A single turn carries every row of the set below to another of its rows. Some are shown first; where does it send the rows asked next?
J_972: 7 1 8 -4 2 -3 3 3 -7 8 -4 8 3 12 -12 -2 -2 6 -4 6 -5 18 -1 18 -4 -7 9 -2
 -4 3 16 -2 7 -1 7 11 14 -7 -2 -12 5 -14 15 14 -8 -10 -3 -1 1 2 -3 -8 3
 2 -5 3 -6 9 12 8 5 0 25 11 4 -3 1
J_54: 6 0 6 -11 9 -7 7 -4 -12 11 -4 7 8 13 -12 -4 -4 0 -3 7 -2 17 -2 21 -5 -5
 4 -4 -2 1 10 1 0 2 3 6 14 -6 1 -8 2 -18 16 7 -4 -6 -6 0 0 4 -6 -7 5 4
 -8 3 -7 15 14 8 7 0 20 16 8 0 -1
J_347: 11 3 9 -1 3 5 -8 4 -17 -7 -7 20 11 -1 -1 8 8 -8 2 0 11 13 1 7 17 1 -5 14
 -3 -5 -12 -10 -10 -2 -1 1 6 -9 5 29 0 -13 17 19 -7 -20 12 4 -5 -8 -7 6
 -9 -14 -3 10 2 12 10 5 24 1 23 15 -4 1 -4
J_849: 2 0 7 -13 10 -11 4 -10 -15 14 -3 2 16 12 -9 -8 -1 -1 4 10 -6 9 -4 11 5
 -2 -3 -3 1 0 0 3 -9 3 0 -1 17 -6 11 5 6 -11 19 5 -2 -2 -3 1 -3 8 -10
 -12 -2 -2 -9 5 -6 23 14 9 14 -3 11 19 7 1 0
J_43: 7 1 7 -3 11 6 -7 -4 -13 -5 -3 19 1 -6 0 3 12 -10 3 7 7 5 -2 8 12 6 -3 3
 3 -7 -4 -7 -14 0 -4 -2 1 -3 0 31 1 -13 19 13 -5 -12 12 8 2 -12 -5 5 -5
 -16 0 10 2 19 11 10 22 -2 19 13 -7 -2 -6
J_805: 14 5 15 8 2 2 -10 3 -13 -8 -5 21 10 0 -5 12 14 -10 4 5 10 8 -3 0 15 1 0
 13 -6 -6 -1 -9 -2 -4 -1 -3 4 -4 4 30 1 -10 11 15 -5 -15 12 6 -2 -14 -8
 12 -15 -14 1 13 0 11 9 7 21 3 22 16 -3 -4 -6
J_471: 10 1 9 -6 7 4 -10 -3 -16 -2 -4 18 5 2 -2 10 13 -11 3 4 12 7 -1 7 11 1 -8
 10 0 -8 -11 -9 -15 -4 -2 0 2 -7 1 28 -1 -16 17 13 -6 -17 12 4 0 -11 -7
 7 -7 -14 -3 11 3 19 11 5 21 -2 21 13 -4 -4 -4
J_763: 7 3 11 -6 12 -13 3 -12 -8 6 2 4 15 11 -10 -3 1 -5 5 19 -11 3 -8 11 5 -6
 4 -10 0 -2 10 5 0 0 6 -5 11 4 5 6 8 -3 15 6 1 2 -1 7 1 5 -12 -10 -1 -5
 -5 8 -8 22 11 11 12 0 14 17 5 -1 -5
J_125: 8 0 9 0 2 -2 5 4 -10 7 -8 7 -2 9 -10 -10 -1 4 3 8 -9 12 3 16 0 -4 11 -7
 -2 9 19 -1 6 4 5 5 13 -5 -1 -5 6 -10 9 20 -5 -4 1 -4 -1 -2 -10 -5 -2 1
 -6 2 -10 2 12 15 7 7 24 9 10 -1 7
J_157: 12 3 12 1 7 4 -9 -4 -12 -4 -5 18 3 2 -4 9 17 -14 5 7 9 3 -2 3 10 2 -5 7
 -2 -8 -2 -7 -10 -6 -1 -5 0 -2 0 32 -1 -11 12 11 -4 -13 12 6 2 -15 -10
 10 -12 -14 0 14 1 16 10 9 21 3 19 14 -3 -8 -5
J_32: 11 5 14 15 -3 1 -1 19 -5 -6 -5 16 8 1 -11 13 10 -2 0 7 4 18 -2 9 9 -3 11
 10 -13 0 11 -14 11 -3 6 5 11 -6 0 12 5 -13 9 14 -7 -17 11 4 -4 -11 -3 9
 -10 -11 2 10 1 3 8 7 18 3 31 5 -3 -7 -6
J_138: 14 -2 13 -7 8 -13 5 -5 -14 12 -6 4 4 15 -18 -4 -1 2 3 11 -4 4 3 15 -4 -8
 3 0 -8 3 16 -3 3 -3 9 -1 9 -3 1 -7 2 -11 6 12 -1 -4 -3 -2 -1 -1 -18 -3
 -3 -2 -8 5 -11 13 14 6 7 5 20 12 15 -4 1
J_994: 21 7 9 4 10 1 3 -9 -13 22 -5 5 1 11 -12 -6 -1 3 -1 5 -7 21 7 21 3 -3 2
 -2 -6 -1 6 -4 -1 3 13 -5 16 -9 0 -13 0 -9 11 18 1 -14 -4 1 2 -4 4 -3 -8
 -8 -5 5 4 4 11 18 16 6 15 10 1 2 7
J_822: 20 9 8 8 10 0 4 -10 -11 19 -5 5 2 12 -14 -4 1 1 -4 5 -9 21 4 19 1 -4 4
 -2 -8 -2 10 -5 2 2 12 -6 14 -8 1 -12 -3 -9 11 15 1 -14 -5 2 4 -6 4 -1
 -7 -7 -2 9 3 4 11 18 14 8 12 10 -1 -2 5
J_599: 11 1 8 -1 7 7 10 17 -8 -9 -9 9 4 -8 -6 -3 2 -1 -5 4 2 8 1 15 15 4 10 12
 -1 6 0 -10 5 -2 3 6 12 -8 -4 8 -2 -8 17 23 -7 -21 10 11 0 -7 0 5 -5 -16
 0 9 -10 3 15 7 32 5 29 10 -4 4 -13
J_613: 11 6 12 8 2 -8 5 5 -6 21 0 0 22 4 -7 -3 7 -3 -1 15 -7 16 -3 16 16 1 0 0
 -3 0 -5 -6 -4 3 10 -10 25 -6 12 6 9 -3 17 8 -7 -7 1 9 -7 7 3 -6 -17 -18
 -4 10 0 11 12 20 28 0 16 9 -1 4 0
J_880: 8 3 7 1 7 7 -5 6 -9 -11 -5 16 4 -9 2 2 10 -9 1 9 7 7 -3 10 15 8 1 6 2 -2
 -6 -8 -8 2 -2 1 4 -6 -2 29 2 -9 18 18 -4 -14 15 11 1 -11 -2 6 -9 -17 0
 7 0 11 12 7 26 -4 21 12 -8 3 -9
J_584: 12 6 12 11 2 -12 5 4 -11 20 -4 -4 21 7 -11 -6 8 0 0 12 -10 11 0 12 16 -1
 -1 4 -8 2 -5 -16 -5 3 11 -14 18 -9 14 7 7 -6 13 10 -5 -7 5 5 -10 2 -5
 -3 -16 -20 -5 14 -1 8 11 16 27 4 13 4 1 2 1
J_253: 12 9 12 7 5 -11 7 2 -7 17 1 -4 27 6 -12 0 7 -3 -6 11 -8 12 -7 12 15 -3 3
 5 -4 0 -7 -14 -1 2 8 -9 20 -8 11 0 2 -9 17 6 -4 -11 1 12 -5 2 3 -3 -10
 -19 1 16 -3 10 13 12 28 5 12 8 -5 4 -5
J_163: 13 6 12 8 2 1 -8 5 -9 -9 -6 17 7 0 -4 10 17 -10 3 8 8 6 -4 2 11 4 1 11
 -6 -4 -1 -12 -3 -4 0 -3 1 -7 0 31 0 -9 11 13 -4 -15 15 7 0 -14 -8 12
 -17 -14 -1 12 0 9 11 6 22 -1 20 12 -4 -6 -6
J_509: 8 0 8 -5 10 -7 6 -3 -10 8 -5 8 2 9 -11 -9 -4 -1 3 14 -8 9 0 20 -2 -3 7
 -12 -2 4 17 4 4 3 6 -1 13 2 -1 -2 7 -9 10 12 -1 1 -3 0 0 1 -12 -6 0 1
 -8 1 -10 11 12 15 7 3 21 13 12 0 2
J_385: 5 6 6 -6 10 -15 6 -12 -14 5 -4 2 20 19 -13 -4 1 -6 1 9 -12 9 -10 7 4 -10
 2 -5 -4 -2 2 -5 -2 0 3 -5 6 -3 9 9 2 -12 15 4 2 -3 -1 2 -3 1 -15 -9 3
 -1 -5 14 -9 18 12 9 11 7 8 16 4 -2 0
J_441: 8 0 13 -6 7 -18 -1 -10 -15 13 -3 3 15 17 -14 -2 3 -1 9 15 -7 5 -2 7 3 -7
 -3 -1 -8 -1 7 -2 -5 -2 7 -7 11 -2 11 8 9 -7 11 6 -1 0 0 -3 -6 4 -20 -9
 -8 -5 -11 7 -4 21 12 7 10 -1 15 14 12 -6 2
J_583: 22 7 8 6 12 -1 5 -11 -11 18 -5 3 -1 9 -13 -8 -1 3 -3 8 -10 17 6 21 3 -2
 5 -3 -6 -1 9 -5 1 2 14 -7 13 -7 -2 -12 -3 -6 11 18 2 -13 -3 3 4 -5 3 -3
 -6 -11 -3 8 1 4 11 17 16 8 14 8 -1 1 3
J_2: 8 3 4 -6 7 -11 11 -5 -13 9 -11 6 7 17 -14 -9 -1 -1 -6 3 -6 13 -2 15 -7
 -6 5 -2 -8 1 13 -5 4 -3 5 -2 7 -7 2 1 -2 -15 13 5 -3 -7 -5 -2 -1 0 -12
 -4 -2 6 -7 10 -12 9 14 13 7 8 14 17 11 -7 2
J_585: 13 0 11 -7 3 -6 7 1 -12 8 -8 2 1 13 -17 -6 0 5 -1 5 -6 4 3 13 -2 -7 9 4
 -5 7 15 -5 7 -3 8 6 12 -7 -2 -13 -2 -10 9 21 -4 -12 -1 -2 1 -3 -11 -4
 -2 -1 -6 7 -15 5 16 5 10 9 23 12 11 -3 1
J_752: 20 6 9 8 10 -2 3 -11 -13 23 -6 3 0 11 -14 -8 1 5 -2 6 -8 18 8 18 1 -1 3
 1 -10 -1 11 -6 0 1 14 -7 14 -10 1 -12 -1 -7 10 16 -1 -13 -4 1 3 -5 2 -1
 -10 -10 -5 7 4 5 11 15 15 5 14 9 1 -2 5
J_850: 8 3 10 4 -3 6 3 21 -16 -2 -13 13 6 0 -7 1 5 -3 3 0 5 19 5 12 15 0 4 12
 -7 8 -4 -14 0 4 0 7 17 -14 4 14 3 -16 10 23 -8 -19 12 -2 -9 -9 -6 7 -9
 -8 -5 7 -2 -1 12 8 25 7 30 6 2 1 1
J_297: 9 -2 14 -2 10 4 -11 -4 -13 0 -1 17 1 -5 -5 8 15 -9 9 11 11 0 2 5 10 6 -5
 8 0 -6 -1 -5 -14 -3 -2 -1 5 -3 1 25 2 -12 14 13 -5 -10 12 7 3 -13 -7 8
 -11 -19 -1 9 3 22 11 4 21 -5 23 12 -3 -5 -7
J_64: 10 4 9 -1 2 4 -8 7 -15 -6 -6 17 9 0 -2 9 12 -8 2 4 13 12 -2 7 13 3 -5 14
 -3 -4 -13 -12 -10 0 -2 4 6 -12 2 26 -1 -16 16 16 -7 -20 14 5 -2 -10 -5
 8 -12 -13 -4 8 4 11 12 2 24 -4 22 12 -5 -1 -4
J_978: 9 0 6 1 9 5 -6 3 -12 -10 -3 18 5 -12 1 1 7 -5 0 5 6 8 -1 9 17 7 1 9 2 -5
 -3 -7 -8 -1 -2 0 4 -4 2 28 2 -8 21 19 -6 -14 13 11 0 -9 -3 4 -5 -20 0 8
 0 15 11 6 25 -3 22 15 -8 4 -11
J_464: 16 8 16 11 5 -12 2 4 -6 15 4 -1 23 5 -11 4 6 -2 0 18 -10 10 -4 16 17 -6
 4 -2 -6 -2 -3 -12 0 2 15 -10 17 -2 9 1 8 -4 13 11 -2 -7 4 10 -6 3 -3 -5
 -10 -23 -1 12 -1 11 9 13 26 3 17 2 -3 6 -3
J_667: 9 1 4 -5 1 -5 11 2 -7 8 -11 5 1 14 -10 -11 0 4 -7 2 -6 15 0 14 -6 -2 8 2
 -6 4 17 -3 7 -6 8 3 11 -9 -1 -2 -1 -8 15 12 -10 -13 -3 -2 1 1 -6 -5 -7
 5 -8 7 -12 3 15 14 9 5 20 16 9 -8 2
J_359: 11 -2 14 6 6 3 -12 3 -12 -3 -2 19 4 -10 -4 5 13 -2 7 9 11 3 2 2 14 8 -1
 14 -3 -5 5 -6 -6 -3 -1 -3 9 -3 5 26 4 -6 13 17 -8 -11 13 8 1 -11 -6 8
 -15 -21 0 8 2 17 11 3 22 -6 25 15 -2 -2 -10
J_742: 12 -1 15 2 5 2 -11 5 -10 -4 -2 15 3 -9 -4 7 14 -4 7 12 11 2 2 6 12 9 -2
 14 -2 -3 0 -8 -7 -1 0 0 7 -6 0 24 3 -7 13 17 -6 -13 16 9 2 -12 -6 9 -18
 -21 -2 5 2 16 13 1 24 -9 25 11 -3 -1 -9
J_390: 10 -4 11 7 1 2 3 18 -3 1 -8 12 0 -8 -7 -1 8 6 -1 9 6 13 6 12 8 10 6 16
 -10 2 14 -6 5 -7 7 2 16 -8 2 12 6 -3 15 16 -13 -17 10 6 -1 -3 0 5 -20
 -16 -4 5 -1 9 15 8 25 -7 33 11 2 -7 -11

J_385 goes to -> J_849
J_64 goes to -> J_880
Now find these:
J_585 goes to -> J_667
J_2 goes to -> J_54
J_583 goes to -> J_752
J_978 goes to -> J_359
J_32 goes to -> J_850
J_297 goes to -> J_157
J_253 goes to -> J_613

A single turn carries every row of the set below to another of its rows. Some are shown first; where does it send the rows asked next?
J_421: -8 11 2 -11 -3 -2 17 1 -5 4 -2 -2 23 -4 4 10 9 8 1 1 -11 8 0 5 -6 -4 -6
 6 11 -2 -6 13 -7 -5 -7 -15 8 6
J_370: -12 -5 -5 -3 -4 -11 2 3 -11 8 15 6 6 -10 -2 -3 7 10 -11 -3 -2 3 -3 9 -14
 -5 -5 0 -1 -8 -3 4 -4 -5 -11 -21 -2 6
J_188: -8 11 5 -8 -9 2 11 1 5 9 -1 -7 9 -10 10 6 1 7 14 5 -13 8 0 -5 0 -11 3 8
 10 2 -2 1 0 0 2 -10 8 10
J_844: -16 -2 -7 4 -5 -15 1 -1 -8 16 13 10 1 -11 1 -8 14 4 2 8 -1 -4 -6 5 -8 -3
 -1 3 3 7 -2 -8 -1 -2 -10 -21 -12 6
J_287: -12 13 -1 -3 -5 -8 18 -2 -3 12 -3 -4 20 -3 8 5 17 2 14 11 -9 2 -3 0 0 -1
 0 7 15 14 -6 3 -3 -2 -7 -15 -3 6
J_412: -17 -6 -9 -8 -3 -6 3 -2 -2 5 7 0 -3 2 -8 -6 12 6 -4 1 8 -6 5 0 2 -3 -2 4
 -5 6 -2 -1 4 -5 -10 -26 -7 5
J_991: -17 -8 2 5 4 -10 -5 -2 1 19 5 -1 -4 -12 1 -7 14 0 -8 0 -2 0 0 10 -2 -4
 -3 -3 0 2 -1 1 10 -4 -6 -20 -1 3
J_22: -9 2 9 -7 -12 -17 4 -6 7 2 8 -6 14 -8 -6 -2 10 9 5 4 -29 2 6 2 -9 2 -13
 -1 -3 -2 3 -10 -3 0 -17 -24 1 0
J_705: -10 -6 -1 -8 -1 -2 -11 -7 9 3 7 -15 17 -7 7 -5 5 8 15 8 -5 -6 -6 6 -5
 -27 2 -2 6 1 2 -4 -1 -3 -9 -7 8 9
J_44: -11 -5 4 -8 11 -6 -8 -6 11 10 6 -12 13 -6 8 -13 13 0 7 12 -10 -3 3 15 2
 -21 -5 -10 11 10 4 0 2 -8 -10 -12 10 8
J_957: -12 -5 -8 -20 6 -4 -3 -7 8 -4 7 -9 15 7 -3 -10 11 5 8 10 2 -11 6 5 3 -17
 -4 -2 3 13 3 -3 -2 -8 -14 -19 2 9
J_621: -7 2 9 -7 -13 -17 5 -8 5 2 9 -15 18 -5 -5 0 13 11 8 4 -26 1 3 3 -8 -1
 -12 -4 1 -2 2 -8 -1 -3 -16 -23 3 -2
J_649: -12 9 -4 -17 -2 -1 18 -3 3 1 -2 -7 10 6 -1 2 12 4 7 6 -3 0 10 -5 9 -3 -1
 7 7 13 -1 5 1 -5 -5 -21 3 7
J_591: -10 -1 9 -5 -10 -16 -1 -8 8 1 4 -10 21 -7 -7 1 13 7 5 5 -24 -2 3 6 -10 0
 -13 -3 -3 -3 2 -8 -3 0 -18 -22 1 -2
J_954: -13 10 7 -4 3 -2 13 -1 7 16 -5 -7 7 -7 8 1 12 -3 3 6 -15 8 7 4 7 -2 -1 2
 13 9 -2 9 4 -4 0 -16 12 7
J_780: -10 -2 -4 -7 5 -11 -6 -6 3 5 6 2 25 -2 5 -12 14 0 13 18 -7 -11 -3 11 -4
 -17 -5 0 11 15 0 -9 -9 -3 -16 -12 -2 10
J_484: -8 -3 -2 -16 8 -7 -6 -2 2 -2 9 0 27 -4 1 -6 7 8 3 8 -11 -3 1 15 -11 -22
 -9 -2 7 -1 2 3 -12 -7 -17 -11 10 11
J_992: -15 -7 -2 4 -9 -3 -8 1 1 10 2 3 0 -14 -1 1 2 6 0 -1 -2 -2 -5 1 -7 -10 2
 9 -5 -5 -2 -6 4 5 -4 -14 -2 7

J_957 goes to -> J_412
J_421 goes to -> J_484
J_991 goes to -> J_954
Now find these:
J_188 goes to -> J_705
J_22 goes to -> J_621
J_844 goes to -> J_287

A single turn carries every row of the set below to another of its rows. Some are shown first; where does it send the rows asked next?
J_543: 6 1 -8 -1 2 -1 18 2 2 7 3 -10 -2 2 1 4 -5 -6 -3 -2 -11 -8
J_191: 4 5 -1 3 4 7 13 3 -3 -9 8 2 -2 -6 2 12 7 -5 -1 -8 -9 -1
J_980: -9 6 1 6 -1 0 14 7 -6 6 -1 -4 -8 4 -2 3 4 8 -1 -5 -3 -13
J_830: -9 2 5 8 -1 -4 15 11 -4 4 -6 -1 -2 -1 -6 -1 6 1 -3 -8 2 -4
J_511: -7 2 5 9 -3 -5 15 9 -7 4 -4 -2 -4 -6 -2 -1 8 1 -7 -7 2 -3
J_442: 5 -7 -5 -6 -7 0 -18 -5 5 -5 -2 0 -5 8 1 2 2 6 6 -4 4 4
J_655: -14 2 3 4 1 0 16 2 -11 2 2 5 -1 -2 -1 -2 6 2 -1 -5 -1 -11
J_665: 10 -1 -6 3 6 3 15 7 -1 7 5 -10 -1 2 -2 0 -11 -6 -2 0 -4 -7
J_784: -9 4 -3 6 1 -3 14 5 -5 5 0 -2 -6 1 -7 -2 -2 7 1 -10 -3 -12
J_117: 6 0 -4 -3 2 -1 12 6 0 6 5 -9 -1 -2 0 4 -13 -6 -3 -4 -13 -7
J_278: -7 6 7 0 -3 7 9 5 0 2 8 -1 8 0 -3 3 -7 -8 8 2 -10 -3
J_99: 10 -1 -2 -3 0 0 10 9 1 9 7 -11 -4 -1 4 1 -8 -7 -5 -4 -10 -7
J_57: -6 8 -5 9 1 -4 16 0 -8 -1 3 0 -4 -5 0 -3 1 3 -7 -8 1 -6
J_361: 3 -12 -4 -6 -3 -4 -15 -8 9 1 1 -5 -3 4 -1 0 -1 5 11 2 4 1
J_77: 6 -4 -7 -2 -1 6 -15 -3 2 -10 -6 0 -1 4 10 0 2 -4 3 2 10 6
J_681: -9 7 -2 6 -5 1 15 13 -3 4 -3 -6 -3 2 0 -3 1 7 -2 -6 1 -9
J_418: 2 -5 -7 -5 -6 0 -16 -8 4 -5 -2 -1 1 8 7 -4 1 -1 0 3 8 4
J_748: 3 -13 -5 -2 -8 7 -17 0 1 0 -3 1 -5 4 7 -2 8 2 5 9 5 -4
J_633: -14 6 1 6 4 0 16 2 -7 1 -1 0 1 2 1 2 7 1 -7 -4 4 -7
J_24: 6 -8 -5 -3 0 3 -18 -2 5 -9 0 -1 -1 2 9 4 2 -2 1 0 10 3
J_561: 12 -11 -7 -6 -1 -3 -13 -4 4 0 -6 -3 -4 8 4 4 -1 0 9 -4 7 3
J_693: 2 -8 0 -5 -8 6 -19 -2 4 -1 1 -2 -2 3 10 2 1 -1 9 7 7 0
J_877: -13 2 2 3 1 -1 17 9 -6 0 -2 3 4 1 -2 1 8 3 -1 -10 5 -4
J_565: -6 4 2 11 -2 -4 14 11 -4 4 -5 -4 -5 -2 -4 -3 4 1 -6 -7 1 -5
J_726: 4 -10 -10 -4 4 0 -15 -5 7 -9 0 -4 -1 1 7 -2 2 0 -3 4 8 1
J_904: 4 4 2 0 4 5 9 4 -5 -9 10 2 2 -9 2 10 -1 -6 -3 -8 -10 2
J_931: 6 -11 -7 -1 -1 4 -15 -1 2 -8 -4 1 4 8 9 -2 4 -5 1 5 7 2
J_529: -3 3 8 4 1 9 13 4 -2 4 7 1 6 2 -7 2 -4 -6 13 2 -3 -2
J_826: 10 -14 -8 -2 -6 -4 -15 -6 5 1 -2 -1 -6 4 -1 2 4 5 9 -1 6 2
J_436: -5 9 -2 9 0 -8 16 -1 -5 3 2 -4 -5 -1 -4 4 4 6 -3 -10 1 -3
J_331: -7 8 3 3 -4 9 14 1 3 3 6 -1 5 3 -4 4 0 -8 11 2 -8 -2
J_240: 6 3 5 1 5 4 7 5 -2 -7 10 3 0 -8 1 11 3 -6 -1 -12 -6 5
J_630: 9 -12 -6 -7 -3 -3 -16 -5 7 1 0 -6 -3 5 6 4 -2 1 7 -1 7 0
J_403: 1 -11 0 -5 -4 6 -18 -3 2 -7 3 0 -6 0 8 0 7 4 7 8 2 -2
J_256: 4 -10 -11 1 -1 2 -15 -5 5 -7 -3 2 2 3 4 -1 5 -3 0 4 12 4
J_279: 4 -9 0 -7 -9 6 -15 -3 -1 1 -5 -2 -4 6 11 0 3 -1 12 6 5 1
J_207: 4 -12 -3 -10 -6 3 -17 -4 0 -1 -2 1 -5 7 9 0 5 2 1 3 3 -2
J_533: 9 2 2 4 6 8 13 5 -9 -6 11 2 -2 -8 2 7 3 -4 -1 -4 -4 1
J_146: -3 4 -2 5 -5 -7 18 5 -8 3 1 -3 -4 -5 3 0 6 7 -4 -10 2 -1
J_153: -7 6 8 2 -1 9 7 7 4 3 7 -2 9 3 -2 -1 -5 -12 7 1 -5 -1
J_698: 9 -12 -2 -2 -10 4 -17 2 1 -2 -1 0 -5 6 8 0 5 3 10 5 0 -2
J_103: 11 -12 -7 -1 -6 -5 -14 -5 5 -3 -1 -1 0 6 2 0 1 0 9 -1 5 7

J_665 goes to -> J_529
J_117 goes to -> J_278
Now find these:
J_784 goes to -> J_655
J_726 goes to -> J_361
J_442 goes to -> J_207
J_146 goes to -> J_681
J_331 goes to -> J_191
J_24 goes to -> J_630
J_279 goes to -> J_77
J_99 goes to -> J_153
J_931 goes to -> J_103
J_830 goes to -> J_511
J_826 goes to -> J_748
J_436 goes to -> J_980

